Rotation paths and how fast each direction turns (deg/step):
Each turn is a multiple of 5 degrees from 10 to 175, or 0.
Each row of a path follows its step; steps can be skipped.
Path 1:
step 0: [ 15  10   0 -11   2   0 -15  -9   5  -4  10  -9  -7  -2   1  16   7   8
  -2   8  -2  12  24 -14   3   9 -17   1  -9   8 -13 -16  -6  -2]
step 2: [ 16  -5   1   1  10   1  -1   3  11  -1  -3  -5  -2  26 -12   1  -9   3
   8   6 -18  -1   6   1  18  18 -19   3   4   5 -14  10   7   6]
step 4: [  2   0   6   6   5 -10  -1  12   6  18   6   9  10  13  15 -14  -2   6
  17   0   8 -14  10   9   0  21  -6  -5  -4 -11  12  11  11  12]
step 7: [  2   1 -11  -2  -1   2  -1   5 -19   4 -18  -7  15   0 -14  -3  -2 -24
  -6  -5 -14   2  19 -10   6  20   2   8   5   7  -6  -4 -10  -2]
step 9: [ 29 -10  -6 -10   9  14   6  10 -13  18  -5   6  10 -12   2 -13  -1   8
  -4  -8 -18  -1  -5   1   0  10  -1  -1   4  -7  10   1  -5  12]
step 10: [-10   2  -2 -12   2  -7   5  11   5 -14   9   8 -16 -19   3  -6  13  -3
  12  -5 -10  13 -12  -6   4   4 -12 -20  -9  -3  -9 -12 -15   2]
step 13: [-17  -7  -9   2   3  11   7 -14  -3   0  -3  -4 -13   7   7   6  12  -5
  -8  -1  -4  -6  -7   9  11  -7 -10  -4  11  -1  -4  18  28 -17]
step 14: [  0  -7   5  -8  -6   4  13  20 -19   0  -5 -14  10   4  -4   1 -16   1
   6   4 -11 -17   8  13  -4  -8   3 -13  -9   5  23   5   6  -3]
step 16: [ -1   5   6 -20  13   1  11 -10  -3   5   1   3  20   6  16  15   4   6
 -11  -6   2 -12   0  11   1 -16  14  -1  -9   6  17 -13 -13   6]
step 17: [ -2  18   2   2 -10 -12 -12  13 -16  -7  17   5  14  -3  -6   1  -2 -10
  -4 -11   1  11   0  -6  18 -18  -9  15   8  -5  -4 -11  -8  -2]
step 20: [  7  -9  15 -12  -7   2  13   2  18   2   6   9  -2   1   8  -3  -6 -10
  -4  11 -13  13 -20  -4 -14  -2  -2  -5  17 -12 -18   9   5  -4]
Speeds:
[ 1  4 -3 -3 -4 -1 -3  7 -1  0  2 -2  0  4 -2  3  2 -2 -3  1  2 -1 -6 -4
 -3  4 -4 -3  1  3 -7 -1 -1 -3]  145
[-2  2 -5  3  2 -1  0  3  2  0  5  6  4  2  4 -3  1  6 -1  0 -2  2 -4 -1
  3  0  3 -1 -8 -2  1  0 -5  1]  60
[-1  5  0 -2 -4 -1 -2 -4  3  0  0  0 -1 -3  3  5 -5 -2  0 -8  2 -3  1 -6
  6  0  1  3 -4  1 -2 -3  2  2]  65
[-2  1  1  2  4 -7 -3  0 -6  4 -2  4  3  2  3  0 -4 -6  0  1  4 -3 -2  6
  1 -1  1  0  0  7  0 -2  0 -2]  35
[-7  1 -1 -2 -5 -1 -1  2 -2  0 -4 -4 -1  7  3  1  2 -2 -2  1  2 -3  3  0
 -1  1  6  1 -3 -6  6  5  1 -2]  40
[ 3  2 -4 -1 -4  0  5 -2 -3  1  1  2  0 -2 -4 -1 -4 -1 -1  1  5  5 -3  1
  1  5 -2 -3 -3  1  7  2  8  0]  70
[-5 -2 -2  0 -5  2 -4 -1  0 -5  6  2  4 -4  0 -2 -2 -4  2 -2 -6 -1  6  4
 -5  2 -4 -1 -4  3  0  1  0 -3]  100
[-5 -3 -1 -1 -5  4  2  1  2  1 -4  6  3  1  1  1 -2 -2  6  3  3  1  0 -1
  5  4 -3  0  7 -1  0  1 -6  2]  135
Path 2:
step 0: [ 17   4   9   9  11  12  12  -9  -9   5 -10  -4  13  -3  -4  -3  14 -11
   4  -3  -1   8   2   8 -13   6   8  -2  -5   9 -17 -10   4  -5]
step 1: [ -2  -1  24   0  -8  13   5  -6   2 -19   1   0  -1  -3   8  12   5  10
  -1  -2   4   2  -1  -2   9  19  17   3  -7  -4  11   7   3   6]
step 4: [-10  -1   4 -17   9  -7   3 -15   8   8   8  -8  -2  -8   6   5   1  16
   0   5  12  -8   8  -3 -21 -13  -2  10   4  13  -3  -3  -2   6]
step 5: [  5  13  13  -3   4   9   3  -3   6  17   7  -1   1   9   9 -22  -1  -5
  10  17 -12   1   5  -3   1  -2  -5   4   7  -9  21  -1   0   1]
step 7: [-10  -6  -9   9  -5   2  -2   8 -16   4 -11  11  -1  -5  12  15   0  -6
  13   9  14  -2 -10  13   7   5  -3  11  -4   6 -15   6  -9   2]
step 8: [ 11   8  -1   0   9   0  -4  11   3  -7   9  -6  14   9  23   9   0   8
 -17 -13   5   7  -4  12   0   4 -15   6  -7  -6  -4  -6   4  -6]
step 11: [ -3  10  15  -6  -2   0  -5 -10 -14   9 -20 -18   7   2  -9  -9  -5   9
   4 -12  10   4  10  -7   2  14  -3  -7  -5   6  -4   8  -6  -4]
step 12: [  9   3  12 -12  -1  16   4 -10 -14   9  12   4   1  -2 -10  25  -6  -5
   5   5   3  -1  -1   3  -8   0  10 -10  -6 -14   4 -10   2  -2]
step 14: [-19 -14 -12  -3  -5  -2 -13  -2  10  -2 -12   4 -13   0  16  -3 -12   1
  -2 -19   0  -5   3   5   1  -9   2  -2  10   9   6  -4  12  -3]
step 18: [ 11  -7  -6  -2  -8  -4   9  17 -19  -4   3   1   6   7  -9   9  -8  -8
   5  -9  -3  -2   8   9  21   4 -16   6   1  11   7   6   4  -5]
step 20: [  9   6   4  16  -6  12  -1  -8   9   4   3  10  11   5  13  -2   4   1
 -23  -2  -6 -13   0  12 -21   0  11  -3   4   0   2   4  -6   1]
Speeds:
[-6  4 -1  3  2  2  3  2  1 -1 -4  4  1 -2  2  5  0  1 -2 -5 -5 -2 -2  8
  1  1  0 -1 -4 -3  1  1  5  6]  60
[ 6  3  1  1  0 -2 -2 -5 -5  3  0 -4  0 -3  4  5  4  3  2 -3  0  3  1  0
 -4 -3  1  7 -2 -5  1  2  2  0]  95
[-2  1 -9  0  3  4  5  2 -1 -1  2 -3  2  2 -1 -1  3  4  0 -2  5  0  2  3
  2 -5  6  0  4 -2  4  1 -2 -4]  70
[ 3  0 -5 -4  2  1 -1 -2 -4 -2  2  3  2  7  2  4 -3  0 -3  1 -2 -1  1 -3
 -3  1  2 -2  4  5 -1  2 10  2]  175
[ 1  1 -1  1  3 -1  1  4 -1  6 -6 -3  3 -5  0  5 -4  0 -6  4  7 -4 -1 -2
 -4  1 -1 -4  0 -2 -3  2 -1 -2]  90
[ 1 -5  0  1 -3  2 -2 -3 -2  6 -4 -3  1  4  0 -1  5  4  1  5 -3 -3 -6  4
  5  2 -1 -2  3  1  1  6  0  3]  170
[-4 -1  0  4 -2  3 -1  5  1 -1  4 -6 -3  2  2  0 -3  4  2  4  0 -1  4 -2
 -2  3  3  5  0  0 -6  0  0  8]  120
[-1  0 -5  1  5 -6  2  3  1  4  1  4  0 -2  6  0 -4  3  5  5 -2  3 -3  0
  1  1 -5  4  3  2  5 -2 -2  1]  35
Path 3:
step 1: [-17 -13  -5  16  -8  -2  15  -3  -7  10   7  -2 -12  -6  12   4   7  -5
  -1 -11   9  -5  -8   6 -18   1  11   8  11  -4  10  -3  -2  -6]
step 3: [ 18   2  11  10 -10  11  -6  17   8   5   4  16 -15  -3   1  -8   5   3
   6   9   3   0  -4   2   9  -9  -9   9  -3  -8   2 -12   4 -15]
step 4: [-11 -10   8   5   2  -2  16  17  -1 -15   8  -8   4 -11 -20   0   6  -9
  -7   9  -8  -4   9  -6  19   4   6   2  -3   6   2   4  -7   5]
step 6: [-14   8   9  -8  -9   3  -9 -10  12  -7   7 -16   1  -2   8  12   0  12
   2 -12   0  -7  10   3   1   1 -23  10 -14   0   6  -6   1   2]
step 7: [  7 -21   2  -3  11   5  -2  -9  -9  -6 -11  19  13  -9   0  13  12  14
   9   8  -1   5  -5  -3  -3  -6  -4  -3   0   1  18  -9   4   2]
step 9: [  6  -3 -13  -9  25   1  -1   6  28 -10   0  -2  -6   6  11  -2 -12 -10
   3   7  -2   7  -5 -11  -4   4   0  10   2   2  -4   1   0   3]
step 12: [-14  -7  13 -10  -1  -6   0 -11  -5  13   1  -5 -10   7  19  -3   2 -13
   4  -8   6  -5  -4   0 -11 -10  17  -6   6   5  12   5 -16   0]
step 14: [ 16   8  -1   8 -11   3 -14  14 -14 -10  -9   1 -13   9   2 -14  -4  -7
  12   5   3   1   9   1   6  -8   1   1   5 -17  -2 -13  -9  -1]
step 15: [-15   1   8  22   5  -1  20  20   3  -3  -6   0   4 -16   0  -4  -6  -5
 -15  -1   1  13  -3   6  10  -5   8  -1   6  -2  -4   9  -3   1]
step 16: [  0  14  -4  -2 -10 -19  12 -10   8  11  -3   1  -4   7 -16   5  10 -10
  -7  -1  -3 -13   8   4  -7   8  18   5   7  -8  -2 -10  12   2]
step 19: [ 11   1   4  -6  -2  -1 -14   7  -5   9  12   4  17 -14 -10   8   4 -14
   1   0   0   1  -6  -2  15  12  -3   1  11  -9   3  24  -3  -2]
Speeds:
[ 2 -2 -5 -2 -4 -1  4  3 -8 -6  4 -2 -1  0 -1  4 -2 -1  4  1 -2 -1  1  0
 -2  2 -2 -2  5  4  3 -1  7 -4]  115
[ 5  1  0  4 -2 -1  3  2  1  3  0 -9  0  3 -3  0 -1  3  2  0  3  3 -1  4
 -4 -8  4 -1  3 -1  0  1 -2  2]  25
[-5 -1  2 -8 -3 -2  3  1 -3  6  3 -2  0  2  1  0  4  6 -1  1 -5 -2  0 -4
 -1 -3 -5 -1  3 -2 -3  1 -2  4]  60
[ 0 -2  2  1  1 -2  2 -4 -2  1  1  0 -3 10 -4 -3  2 -4  0 -4 -2  0  1  6
  1  2 -5  1  2 -1  4 -5 -6 -3]  170
[ 2  3  0  1  2 -3  2  6 -1 -2 -7 -2  0  4  3  4  5 -3 -2  5 -2 -4 -5  1
  2  0 -2  4 -3  3 -5  3 -1 -3]  65
[ 4 -1  4  4  2  4 -3  0 -2  1  9  3  2  4  2 -1  0 -4  2 10  1 -1 -1 -4
 -1 -2 -1 -2 -2  1  0  1 -1  2]  70
[-3  7  8  0 -2  3  5 -3  1 -7 -2  1  3  0 -2  1  1 -3  5  1 -3  3 -2 -1
 -1 -2  1  0 -1 -6  0 -2  3  1]  35
Path 4:
step 0: [  6  -9  14  14  -9 -12  -6  -7 -10   1  -2   7  13   4 -12  -6 -16  -1
 -13  -3  -5  -1   1  -7   1  -8 -17  -8  -3  17   0  13   9  -1]
step 2: [ -9  -5   1   5   8  10 -11  -2   0  -3  -2  10 -14   3  17 -10   3   2
 -15 -12 -13   5  -2   2  -8 -19  10  -2  -7   4   1   5  22   4]
step 3: [ 21  14   6   4   8   8   7   0 -19  -5  -6  12 -20   3  -7   0   0   2
 -14  -1  10 -13   3  -5   7  10  -2 -11  -8   4 -10  -1   1   0]
step 5: [ -1  -1   1  15  10   3  15  17   1  -3   1 -17 -10  -9  -4   7   6 -13
 -10  -4 -18  -5  -2  -8  -2   8   5 -10   3   7  13  -7  12   7]
step 6: [ 12  -7   2  -3   4   7  -7  -5   1  10   0   7  -5 -16   3   5  -6  16
  -5  -9 -18   4   5 -12  20  -1   3  -6   8  19  -4   3 -15  -8]
step 11: [-11  -7  10  -8 -18   5   3  19   7 -13  -5  -7  -4  14   4   9 -11  -3
 -14   4   0   2   7  -8  12   1 -10  -8   4   3   2   9  17  -4]
step 12: [  5  -8   6   8   5 -10   6  -5  -9  -1   2  -6  -6  -1  -2   4  16 -14
  -6 -16 -15  14  -5   0  10  18 -16   4  -2   4  -5  10  -4 -16]
step 13: [  0 -21  -8  -5  10   7   0  -5 -10   0   1   4 -10   7  -4   5  -8  14
  18  12 -18   6  -9  -1   5  -8   2 -12   2   3   4  10  16 -10]
step 14: [  5   4   4   9  -2  -1   7  -7  -8  -8  -7   5  -7   3  -9 -15  -7  -2
 -17   0  -1  -7   7   4   9  -6  -1  14  -5   9  30   8   8 -11]
step 18: [ -7  -2   6  10  -6   7  -9   8  -7  -7   1  16 -22   3  -1  -2  -3 -15
  -4  -3 -11   0   8 -19  12  -3 -12   1  13 -11  -5  -3 -12   2]
step 20: [ 11  12   8  -4   8   0   4   6   6 -12   5   0 -17   8   3 -12  -1  14
   8   2 -16   0   9 -12  12   8  18 -11   0  11   8   1  -3  -9]
Speeds:
[-5  3  3  1 -2 -1  0 -8 -3 -4 -4 -1 -4  2 -4 -4  4  8  2  0 -4  2 -3  1
  1 -3  2  2 -1  0  0  0 -1  2]  60
[-1 -4 -5  0  8 -3 -5 -1  1  0 -4 -1  1  4  0 -4  2 -3  2  0 -4  0  4 -2
  0  1  0  1  1 -9 -3 -1 -3 -1]  130
[ 2  3  6  4  5  4 -4 -2 -5  4  2  3 -4 -1  1 -2 -3 -2 -1 -1  0  1  2 -3
 -5 -1  1 -5  0 -2  4 -4 -2  6]  25
[ 6  0  1 -1  1 -6 -1  2  0 -2  3  9  5  1 -1  0  1  4  1  1 -4  0  3  1
 -5 -2  4  4 -2  0  5  4  1 -2]  55
[ 0  5 -1  1  1  0  6  1  0  2  6  1 -5 -3  0 -7  4 -2  0 -3  2 -1  1  0
  2  1 -2  6  3 -1  3  4 -7 -4]  170
Path 5:
step 0: [-10  -5 -19   2   4  -9 -19  -9  -9  -8  16  -4  13 -16  -6 -11  -3   5
 -11  -3  -1   1  -1 -18  12   1  -6   2   4  13  20  -1   6   8]
step 1: [-13   1   2 -16  12  13  -5  -1  -8  14  18   5  -2  -4 -14  -2  -5   2
   1  -1 -20   9   9  10   9  -1   2   0 -21   1 -16  12   9  -7]
step 4: [  9 -11  12   0  16  -7 -20   5  -4  11  10  -7  -4   6  -7 -12  13  -6
  -6   9   3  -4   7   8   3   2   6  21  12 -14  -3   8   1 -19]
step 8: [ -5   6  -9   8   4  -7   0  14  18  16   3  -7  -2  11   2   0   8 -12
  25 -20  -3 -14   5   1   2  -1  15  -3   3   2   2 -15  -4  12]
step 9: [ 12 -23 -12  14  -3   5 -23   6   1   4   4 -17  12   6   6  -6  -1   4
  -7   3   0  -5   1  -5 -10  -4   7 -10  -4  -8  16  18   6  10]
step 10: [ 25   3   4 -19   6 -11  -6  -7  10  14  -2  -7  -3   6 -16  -6  10  -2
  -5   8 -23   2  -6  -1  12  -4   7   7  -2   7  -4   9  11  -9]
step 12: [  6   8 -14  10   9   8 -11  -7  -2  -9   4  14  11  -5   9  -1 -13  13
 -13 -13 -11 -24   5  -3   3   0   1  -7  -2   7   1  -7  23 -10]
step 15: [  4  -6  -9 -10  -2   8 -19  -4  -5  -7  14 -17   1   0 -15 -15 -18  17
  12  -9 -10   4   4  -8   3   0   2  -8 -12 -12  -1  17   5  -5]
step 17: [-12  18  -9  12  10  -3  10  11   6   2   6 -14 -12 -10 -15  -2 -10  -3
 -12 -20   3 -15   8  -4 -11 -10   3  14  -5  10   3  -7  -2   0]
step 18: [ -6  -5 -10   9  11  14 -15  10  -2  -5  18  15   1  11   8 -11  -3   7
  -7   8   7 -17   9  -3  -1   7  16  12  10 -10  -6  13  10  -8]
step 20: [-10   0 -13   7   1 -17   1  -1   7   8   5   0  -6 -10   3 -33  -1  -7
  14 -11 -11  -1  -3  -6   8   3  -6   7  -3 -11  13   6 -15  13]
Speeds:
[ 2 -2 -3  6  0  9  0  1  1 -3  0 -1  1  4 -1  1  0  6  7 -1 -1  2 -1  2
  0  6  4  0 -2  0 -2 -6  0 -3]  110
[ -3  -3 -10  -2  -4   1  -1  -1   2  -5  -2  -1  -2   4   1  -1  -4   0
   0  -1   6  -5   2  -7   2  -1  -2  -3   2  -2   0   1   3   1]  120
[ 2  2  4  3 -3  0  0  0  1  1 -3 -1 -1 -5  3 -2 -2 -1  0 -6 -2 -5  4  2
  2  0 -5 -5  3 -4 -1 -6 -3 -6]  80
[ 2 -5 -3  4  6 -3  1 -3 -1  3 -2  0 -2  0 -2  4  1  1 -2 -1  5  0  0  5
 -1 -1 -5  0 -7 -6  2 -2  5 -1]  145
